In the rows, zero is written as 128.
One turn moves every row onto another: examples first, then more rows asked:
Z555: [121  57 133 118 120 154 134 123 113 126 129 117 133 105 125 135 120 153
 137 134 133 119  85 115 120 136 151  91 131 147 117 124 102 179  76]
Z520: [ 92 124 156 129 134 114 124 144 104 133 169 138 148 125 144 182 111 131
 134 125 139 104 132  97 115 121 137 122 136 122 111 121 164 133 134]
Z991: [168 130  95 140 141 103 163 165 145 142 140  86 149  93 101 129 132 161
 155 124 102 129 104 105 121 112 110  95 113 138 112 120 140 122 134]
Z214: [ 88 123 121 112 106 105 145 137 117 137 137 100 147  97 149 160 135 123
 129 129 145 124 120 116  89 147  92 162 147 159 138 101 150 142 105]
Z10: [154 161 110 136 124 129 163 117 129 112 115 136 153 125 109  80 165 133
 160 116 125 107 112 114 149 134 114 137 126 144 122 140 119 113 136]
Z396: [142  90 129 113 118 126 141 136 116  72 130 133 163 126 161 151 100 121
  93 145 154 118 120 140 125 145 137 117 102 118 186 121 118 170  77]
Z458: [130 142  68 168 149 105 162 157 138 105 156 127 138 130 122 108 130 161
 141 150 125 136 114 144 152 156 124 161 133 113 163 129 132 129 119]
Z35: [134 116 151 106 124 135 174 133  96 153 135 110 153 113  92 135  96 117
 166 147 132 140 118  93 116 144 143  94 141 110 143 127 120 152  79]
Z141: [110 135 108 150 128 148 138 114 140  98 152 110 142 107 156 130 163 178
 148 138 118 137 121 155 168 128 118  97 124 106 123 125 138 112 155]
Z612: [103 134 144 137 140 151 147 102 119 100 134  87 143 124 156 135  91 159
 109 131 136 119 133 151 141 173 154 133 120 144 145 121  95 167 121]
Z157: [138 133 103 121 119  91 144 147 141 109 125 128 155 150  77 114 116 107
 127 123  83 164 136 102 140 126 104 128 122 134 159 132 153 120 120]
Z437: [136  89 121 132 120 137 146 118 166 100 142 139 139 108 152 135 166 160
 134 110  93  90  99 156 146 152 105 122 145 134 132 126 121 124 131]
Z867: [125 117 149 130 131 142 132 128  79 130 132  76 157  83 156 131 108 111
 128 169 133 115 123 119 140 126  89 124 109 142 174 144  97 130 124]
Z834: [150  92 112 126 146 148 122 122 104 126 130 112 159 142 115 172  96 144
 101 158 141 142 119 119 109 156 172 137 109 150 140 104 102 161 100]
Z490: [152 135  88 138 124 124 153 145 149 102 128 172 130 128 132 158  81  90
 121 160 118 140 131 118 145 156 126 109 142 136 163 118 112  79 132]
Z436: [133 154 122 149  99 147 154 123  95 134 138  91 127  90 143 135 125 120
 144 130 154 116 119  95 146 145 128 103 103  85 125 122 101 153  89]
Z86: [131 114 140 114 115 107 134 119 146 159 110 112 152 100 150 107 130 120
 119 158 173 170 113 132 142 168 111 117 106 145 149 110 127 164 148]
Z690: [168 111 125 140 158 119 129 161 141 126 129 136 142 124  83 133 117 133
 148 164 121 181 127 115 123 146 122 142 144 134 153 130 161  92 121]
Z107: [143 128 151 136 145 143 159 132  86  91 113 108 158 120 160 130 106 114
 109 179 172 118 122 153 126 131 109 129 105 146 164 127 111 148  95]
Z774: [144 120 126 159 120 113 126 139 151 105 146 132 158 165  90 127 157 153
 115 122 100 138 104 133 122 148 162 100 155 163 127 124 124 120 120]
Z786: [155 114 100 162  97 143 162 131 161 104 140 125 128 111 154 130 160 156
 145 112 143 134 113 156 135 116  95  84 130 128 101 114 136 127 102]
Z391: [124 109 161 145  84 123 139 113  97 115 129 120 151  94 111 177 101 131
 138 151 146 143 133 138 108  96 151  77 134 117 141 129  97 141  99]
Z275: [131 135  94 109 119 137 145 154 138 101  99 146 147 127 110 141  88 109
 132 155 113 152 140 139 125 123 125  74 155 183 142 125 132 101 142]
Z417: [112  83  82 139 131 120 163 118 159 117 131 120 150 116 102 134 145 167
 148 142 114 161 108 114 124 137 140 117 140 106 101 146 123  87 109]
Z363: [109 117 135 149  96 113 125 146 129 161  88 136 139 100 120 150 125 119
 114 155 163 117 134 138 109 155 118 117 129 120 101 152 117 153 147]
Z629: [125  82 161 114 114 131 101 130 108  88 137 129 148 100 128 158  97 141
 119 134 153 148 127 120 124 121 165  85 120 116 182 132 132 151  97]
Z317: [103  85 140 135 118  90 147 124 146 140 132 165 143 135 139 130  93 120
 108 145 145 134 114 122 155 137 132  96  92 104 125 133 126 174 142]
Z265: [125 110  82 140 135 131 107 138 138  73 156 137 104  92 146 150 106 145
 116 129 131 124 130 131 142 147  88  65 138 157 126 122 126 101 121]
Z328: [159 136 103 148 142 102 155 155 131 116 108 138 137 138  69 158 116 134
 109 160 104 140 120 142 124 108 125 151  96 150 131 113 143 113 137]
Z711: [103 154 122 153 110 137 150 136  86 124 124  95 123 129 110 118  80 129
 112 125 134 116 128  99 125 143 120 142  87 142 176 130 111 154 110]
Z298: [107 124 136 136 123 103 152 111 106 116 165 143 148 150 161 144 130 125
 131 147 166 149  97 106 124 114 123 133 109 158 135  71 153 150 105]
Z300: [123 132  68  99 127 116 139 110 126  77 142 136 139  89 132 160 149 127
 133 158 120 131 121 148 150 152 100  70 150 134 119 100 112 112 114]
Z259: [156 119 102 132 144 137 147 146 172 115 150 116 125 124 117 127 118 172
 100  93 145 133 120 153 156 126 151 130  99 152 133 127 151 112 128]
Z581: [132 148 132 128 135 121 159 120 130  79 152 156 103  91 129 137 121 132
 138 144 127 105 102 154 156 145  95  68 140 162 139 101 119  99 127]
Z702: [136 123  73 104 120 131 145 159 128 121 116 150 119  89 111 145 105 110
 134 170 112 143  98 115 152 117 121  95 112 156 174 104 132  91 144]
Z212: [121 107 131 129  94 109 146 104  93 133 129  93 157  79 124 170 104  97
 123 142 114 120 131 114 122 108 103 118 122 113 147 140  77 134  96]

Z690 -> Z437
Z214 -> Z363
Z391 -> Z629
Now find these:
Z490 -> Z581
Z555 -> Z834
Z10 -> Z991

One turn moves every row onto another: examples first, then more rows asked:
Z481: [ 88  92 134 137 122  90 131  93 119 159 144 124 160 116 119  95 128 157
 104 110]
Z878: [118 137 199 134  96 127 101 102 150 119 110 157 138 142 145 149 150 130
 127 123]
Z494: [137 134 103 156 121 102 118 124 146 114 134 147  84 126  98 119 176 145
 132 146]
Z272: [132 155 163 113  95 137 110 140 126 129 159 158 139 137 144 158 132 122
 106 157]
Z30: [123  94 125 149 112  74  89 142 115 175 113 147 135 141 105 112 127 156
 132 122]
Z100: [ 87 131 116 133  85 115 129 123  96 143 149 126 154 109 139  73 125 131
 145 138]
Z920: [135 158 168 132  98 141 108 129 136 122 161 165 148 134 144 157 136 120
 106 151]
Z904: [128 144 183 143 126 147  95 145 141 123 132 108 156 122  98 138 105 118
 140 111]
Z559: [ 96 119 133 137 121 100 137  88 161 110 162 127 108  99 113  97 154 161
 106 127]
Z547: [134 124 102 164 131 104 127 114 131 123 125 138  93 134  95 124 183 144
 124 138]
Z256: [111 135 205 138 107 125  97 113 151 116  98 136 141 140 120 143 140 130
 139 107]
Z40: [135 155 168 144 125 152  97 155 133 129 155 115 158 121 112 145 105 117
 129 135]
Z173: [126 135  87 150 107 101 111 139 108 153 114 157 134 137 125 104 153 123
 156 146]
Z586: [103 134 197 118 109 126 103 110 153 120  92 129 131 140 127 141 146 128
 142 112]
Z412: [127  94 122 147 119  82  89 140 101 170 112 149 137 141 104 108 119 160
 119 126]
Z675: [139 101 136 169  99 102 106 149  92 132 138 118  89 138  82 117 150 163
 118 135]
Z297: [129 146 184 130  91 135 106 107 144 121 138 169 140 139 153 154 149 125
 114 140]
Z331: [ 99 118 131 139 135 107 134  85 152 107 154 121 106 100 109  96 147 165
 100 127]
Z811: [123 125  88 153 114 108 125 121  97 157 112 148 141 140 123 105 163 121
 147 138]
Z594: [138 131 104 156 133 109 116 117 138 110 121 146  84 126  96 113 172 148
 127 140]
Z870: [124 133  88 146 114 107 112 128 100 146 101 158 133 138 123  98 152 126
 150 142]
Z384: [ 82 100 133 129 117  82 121  97 136 161 140 136 160 113 129  90 123 156
 116 115]
Z857: [104 122 148 144  85 126 125 122  98 102 165 107  97 103 114  81 133 162
 113 141]
Z737: [124  86 126 155 113  85 102 134  93 177 119 137 143 143 104 114 132 153
 123 120]
Z819: [115 137 198 141 118 136  95 129 147 116 108 116 149 130 100 137 120 123
 142 100]
Z753: [ 86 130 119 131  92 120 130 114  86 134 137 130 150 113 144  71 127 135
 136 138]
Z39: [135 145 166 125 130 150 100 156 137 135 157 108 147 120 108 147 101 120
 126 131]
Z380: [109 137 190 121 124 129 101 131 152 121  98 114 143 135  97 138 124 122
 143  99]
Z339: [126 137 176 123 133 142  99 148 146 127 127 107 146 124  89 140 107 118
 136 106]
Z637: [ 90 125 115 139  88 121 143 109  85 139 148 120 153 113 136  79 142 129
 133 134]
Z136: [132 156 161 120 115 144 104 155 127 137 169 128 147 127 129 155 113 123
 111 155]
Z715: [ 99 121 149 143  80 119 126 130 109 105 174 102 101  99 107  82 130 159
 123 134]
Z908: [117 134 192 113  91 132 108 102 148 120 111 154 123 142 149 148 156 128
 133 125]
Z851: [101 111 133 148 129 102 143  86 142 114 157 116 111 108 101 107 161 162
  95 123]
Z549: [ 86 101 131 129 129  89 119  97 126 155 137 133 161 113 127  88 115 160
 104 118]
Z535: [129 144 176 111  83 135 112 116 135 122 138 170 127 142 149 153 150 122
 115 142]
Z661: [104 119 142 153  83 123 137 123  92 106 167 100 102 109 103  90 146 156
 114 136]
Z344: [143 105 138 159 102 103  94 150 100 123 137 129  80 131  86 111 137 170
 115 138]
Z634: [137 163 163 140 113 146 103 150 131 126 166 141 154 128 129 155 118 118
 113 152]
Z976: [136 105 142 161  97  96  95 155 114 127 140 124  80 129  78 114 141 167
 126 133]

Z878 -> Z297
Z272 -> Z136
Now find these:
Z100 -> Z715
Z344 -> Z412
Z675 -> Z737

One turn moves every row onto another: examples first, then more rows asked:
Z56: [171 142 104 143  93 143 162 134  91 101 150 104 107 139 108  78 159 107
 150 178 133 163  82]
Z613: [177 104  81 112 108 101 167 102  82  93 116 100 109 138 132 101 148 131
 139 146 146  73 132]
Z728: [112 137 125 124 101 147 137 140  92 145 131 137 107 114 106 118 176 166
 154 116  93 118  74]
Z263: [128 139 130 127 112 147 134 143  97 145 122 137  93 121 111 118 180 163
 158 113 103 108  71]
Z902: [170 116  69 124 115 111 156 103 105 101 125  97 100 136 127 102 149 140
 137 132 153  69 126]
Z210: [128 146  87 129 132 126 117  99 118 106 158 122 116 142 119  68 126  91
 145 126 160  93 117]
Z445: [144 175  95 128 116 165 111 121 128 127 152 114 147 129 113 124 131 106
 160 130 150 112 108]
Z158: [119 123 140 120 109 135 135 131  80 140 119 145 118 132 112 123 184 170
 153 126  89 125  80]
Z635: [135 128 138 117 101 130 149 153  76 142 113 140  96 109 111 110 176 151
 169 129 104 113  71]
Z80: [163 112 109  94 102  94 151 149  88 127 148 132 129 131 114  67 135  96
 161 158 152 108 136]
Z499: [134 122 150 119 117 134 138 138  80 140 108 144 104 135 115 122 185 166
 158 124  98 120  70]
Z459: [169 107  83 123 126 109 150  86  97  95 115 102 110 159 133 115 156 150
 126 137 148  76 132]
Z19: [130 120 123 127 151 112 107  74  95  96 132 137 135 181 129  89 139 107
 133 131 152 114 126]
Z211: [151 145  82 119 134 130 116 124 138 139 170 119 109 152 105  86 151 134
 134 118 157 103 129]
Z909: [159 139 128 107  95 132 138 133  73 113 127 126 167 118 121 112 123  81
 177 165 142 125 114]
Z716: [159 100 133 102 146  99 116 106  93 125 127 141 137 192 122  94 159 140
 131 145 140 126 144]
Z712: [170 119 129 142 116 137 145 109  84  95 129 114 121 176 113  95 170 124
 133 179 126 172  95]
Z788: [151 136 142 124 137 141 108  88  95 115 113 134 172 173 122 143 146 124
 146 149 133 135 122]
Z817: [121 121 135 112  90 132 153 146  70 140 125 142 114 110 109 109 173 152
 164 130  90 121  72]
Z126: [163 149 102 158 116 158 133 115 117 107 154 101 102 166 106  98 170 129
 127 158 133 165  87]
Z53: [137 121 122 112 119 101 133 104  75  92 137 137 134 139 128  62 125  76
 157 154 155 102 121]

Z445 -> Z788
Z158 -> Z817
Now find these:
Z459 -> Z613
Z53 -> Z210
Z80 -> Z211
Z635 -> Z263
Z56 -> Z126

One turn moves every row onto another: examples first, then more rows asked:
Z955: [139 133 127  89 118 131 131 161 165 143 161 121  94 128 108 149 120]
Z208: [148 133 110 101 131 161 122  82 159 150 164 127 116  93 148 101 119]
Z322: [ 95 157 154 106 154 129 149  89 139 106 157 128  92 132 119  83 104]
Z824: [130 126 172 133 155  93 122 153 187 142 110 119 109 100 175 125 128]
Z757: [144 120 179 123 147 106 144 151 172 136  90 131 129 101 163 133 109]
Z622: [127 127 158 122 131 144 118 155 174 113 149 161 154 141 175 102 113]
Z698: [102 159 132 133 117 129 134 108 157  88 167 103 117 130 125 129  95]
Z225: [ 98 163 153 128 120 128 126  89 143  93 134  92 102 127 120 123  94]
Z979: [139 136 157  92 150  79 129 130 152 125 153 119 108 111 113 161 127]
Z697: [107 148 129  97 150 135 121  87 151 115 131 130  97 152 121  81  82]
Z672: [109 143 123 109 146 138 152  97 158 104 167 136 112 142 125  84  88]
Z595: [132 148 124  98 145 122 108  94 116 126 138 124  84 102 113  84 109]
Z168: [120 125 168 135 134 131 139 177 185 154 128 116  92 103 164 110 133]
Z912: [141 132 133  98 130 154 113  68 143 156 135 121 105  91 141  95 118]
Z666: [149 139  95 100 141 130 110 106 138 119 150 132 101 110 120  86  95]
Z306: [131 132 191 135 118 122  94 147 118 130 122 127 107  96 149  98 140]
Z57: [111 136 142 125 158 113 138 118 190 167 170 143  97 137 135 131 142]
Z390: [112 133 193 110 126 148  95 136 154 133 103 142 119 137 164  94 119]
Z17: [110 135 211 126 136 131 135 135 142 114 150 145 132 115 161  99 143]
Z935: [147 109 169 143 128 113 156 161 170 151 106 112 122 110 165 108 117]
Z325: [133 138 138 102 143 142 130  68 144 144 167 124 111  76 145 106 130]
Z709: [149 125 143 130 117 133  72 162 151 131 123 141 128 121 163  98 117]
Z423: [108 158 126 127 112 144 118 108 157 101 132 103 106 142 122 122  79]
Z981: [134 125 159 145 124 122 119 161 136 110 169 144 136  95 160 109 140]
Z876: [137 122 176 124 118 140 159 175 172 145 107 130 110 103 152 127 118]
Z523: [133 141 115 106 144 126 134 105 121 113 177 128  98  92 114  87 112]
Z471: [162 116 153  95 116 106 139 130 133 145 115 108 111 139 105 140 107]
Z137: [133 119 142 130 126 141 152 120 168 184 132 128  97 161 127 104 122]
Z717: [132 124 170 133 159  87 146  88 156 167 131 126 112 144 133 117 125]
Z959: [123 138 176 115 146 120 130 171 187 136 121 136 102  91 159 143 128]

Z137 -> Z471
Z666 -> Z697
Z698 -> Z208
Now find these:
Z622 -> Z709
Z935 -> Z757

